In the data rows, zero lies at 4.5, halfway between 4 and 5.
Here are some points:
[5 5 3 4 5 2 7 7]
[3 3 3 5 4 2 0 6]
[6 3 8 6 4 9 8 1]
[2 6 4 4 4 2 7 5]
[5 5 4 5 6 5 8 2]
[5 4 4 4 3 2 2 9]
[4 8 2 4 5 2 9 6]
[3 9 4 2 5 9 4 3]
[3 8 5 4 7 9 2 3]
[4 6 3 4 3 8 6 5]
[5 9 3 4 7 2 5 5]
[3 5 4 4 5 2 5 8]
[5 2 5 4 5 9 4 1]
[9 2 9 4 9 9 4 0]
[4 6 3 3 6 3 8 5]
[7 3 7 4 7 2 1 3]
[4 9 5 4 7 9 8 6]
[6 4 6 4 3 7 2 5]
[4 3 7 6 4 1 5 6]
[5 3 6 6 4 2 2 4]
[6 4 6 4 6 8 6 2]
[4 4 5 3 4 1 4 9]
[4 6 7 3 7 5 2 3]
[4 6 3 3 6 2 9 3]
[2 4 4 5 5 4 6 3]
[4 4 3 5 3 2 4 2]
[3 4 5 7 4 3 9 1]
[4 6 3 4 5 1 4 5]
24 more points follow, each with its number after it:
[6 5 3 3 3 6 2 7] 0
[3 5 4 4 2 2 4 4] 1
[6 4 5 4 6 5 2 3] 2
[4 2 4 5 4 2 5 3] 3
[3 5 5 7 4 9 8 6] 4
[6 5 4 5 6 2 2 3] 5
[4 5 3 4 3 2 8 9] 6
[7 3 6 4 6 9 2 2] 7
[5 3 4 6 6 2 0 6] 8
[3 4 3 6 5 3 3 6] 9
[6 5 4 3 4 2 3 4] 10
[4 5 3 3 4 4 1 6] 11
[4 9 3 3 5 6 6 4] 12
[6 6 3 4 5 6 4 3] 13
[3 7 4 3 3 3 9 9] 14
[5 5 8 4 5 1 5 8] 15
[5 2 8 4 5 6 2 3] 16
[5 4 5 6 5 3 2 1] 17
[3 4 5 6 3 6 6 4] 18
[3 5 4 5 4 3 3 7] 19
[8 2 7 5 6 5 9 3] 20
[3 4 6 4 9 5 4 6] 21
[5 4 8 3 7 7 5 9] 22
[5 3 4 5 5 4 1 3] 23
Which of these numbered points is nearest to each point below, ignoring the 2 directions in which the first points spread most? Its number follows each.
[4 4 2 4 5 3 9 2] > 3
[5 4 8 4 5 4 3 3] > 16
[4 3 2 4 4 2 2 4] > 23
[3 3 3 8 4 2 3 6] > 9
[4 4 5 3 7 2 1 5] > 2
[6 3 4 4 5 7 3 5] > 7
[2 9 2 3 6 9 4 6] > 11
[4 3 3 5 6 7 4 3] > 9
[4 6 3 4 5 6 9 7] > 6
[4 4 2 5 3 2 3 4] > 23
[6 4 6 6 5 2 1 4] > 5
[3 4 4 3 3 6 1 6] > 11
[5 3 4 4 4 1 1 7] > 7
[2 4 4 3 4 6 1 5] > 11
Here are 24 other points, each followed by its number:
[8 2 5 6 5 9 2 1] 0
[4 5 8 5 3 3 3 4] 1
[7 4 6 6 2 9 9 2] 2
[8 2 8 4 7 9 3 0] 3
[4 4 5 4 3 2 1 1] 4
[4 7 5 8 5 2 7 2] 5
[7 4 6 4 6 5 4 2] 6
[4 3 4 6 5 1 0 6] 7
[7 5 4 3 5 0 0 7] 8
[5 4 8 6 5 7 6 1] 9
[5 5 5 4 6 2 0 6] 10
[3 4 4 6 4 9 9 4] 11
[4 4 4 6 5 4 5 4] 12
[3 4 5 3 5 4 5 9] 13
[3 6 4 2 6 9 9 3] 14
[3 3 4 4 4 3 3 9] 15
[4 6 5 5 3 4 7 2] 16
[4 4 3 3 4 1 4 6] 17
[6 4 4 5 4 3 4 4] 18
[4 6 3 4 6 4 5 4] 19
[4 4 3 7 5 4 8 4] 20
[5 5 2 4 4 1 3 7] 21
[2 5 3 3 5 2 9 6] 22
[4 8 2 5 3 3 8 4] 23
Which of these numbered points is nearest to each point below, ignoring the 2 directions in which the first points spread most? Its number follows each.
[5 5 5 7 5 2 3 3] > 5
[4 4 6 7 5 4 8 3] > 9
[4 4 5 5 4 2 1 2] > 4
[4 3 4 6 4 3 1 7] > 7
[6 5 6 6 5 4 8 2] > 9
[3 3 3 7 5 4 9 4] > 20
[5 3 5 3 3 2 3 8] > 14
[5 3 5 6 4 3 2 2] > 23
[4 3 7 3 3 4 6 9] > 13
[4 5 7 5 2 2 1 5] > 1
[3 8 4 3 6 4 7 9] > 13
[3 5 6 3 4 1 3 2] > 4
[5 3 6 6 5 6 4 3] > 12
[3 4 4 3 5 3 7 4] > 22
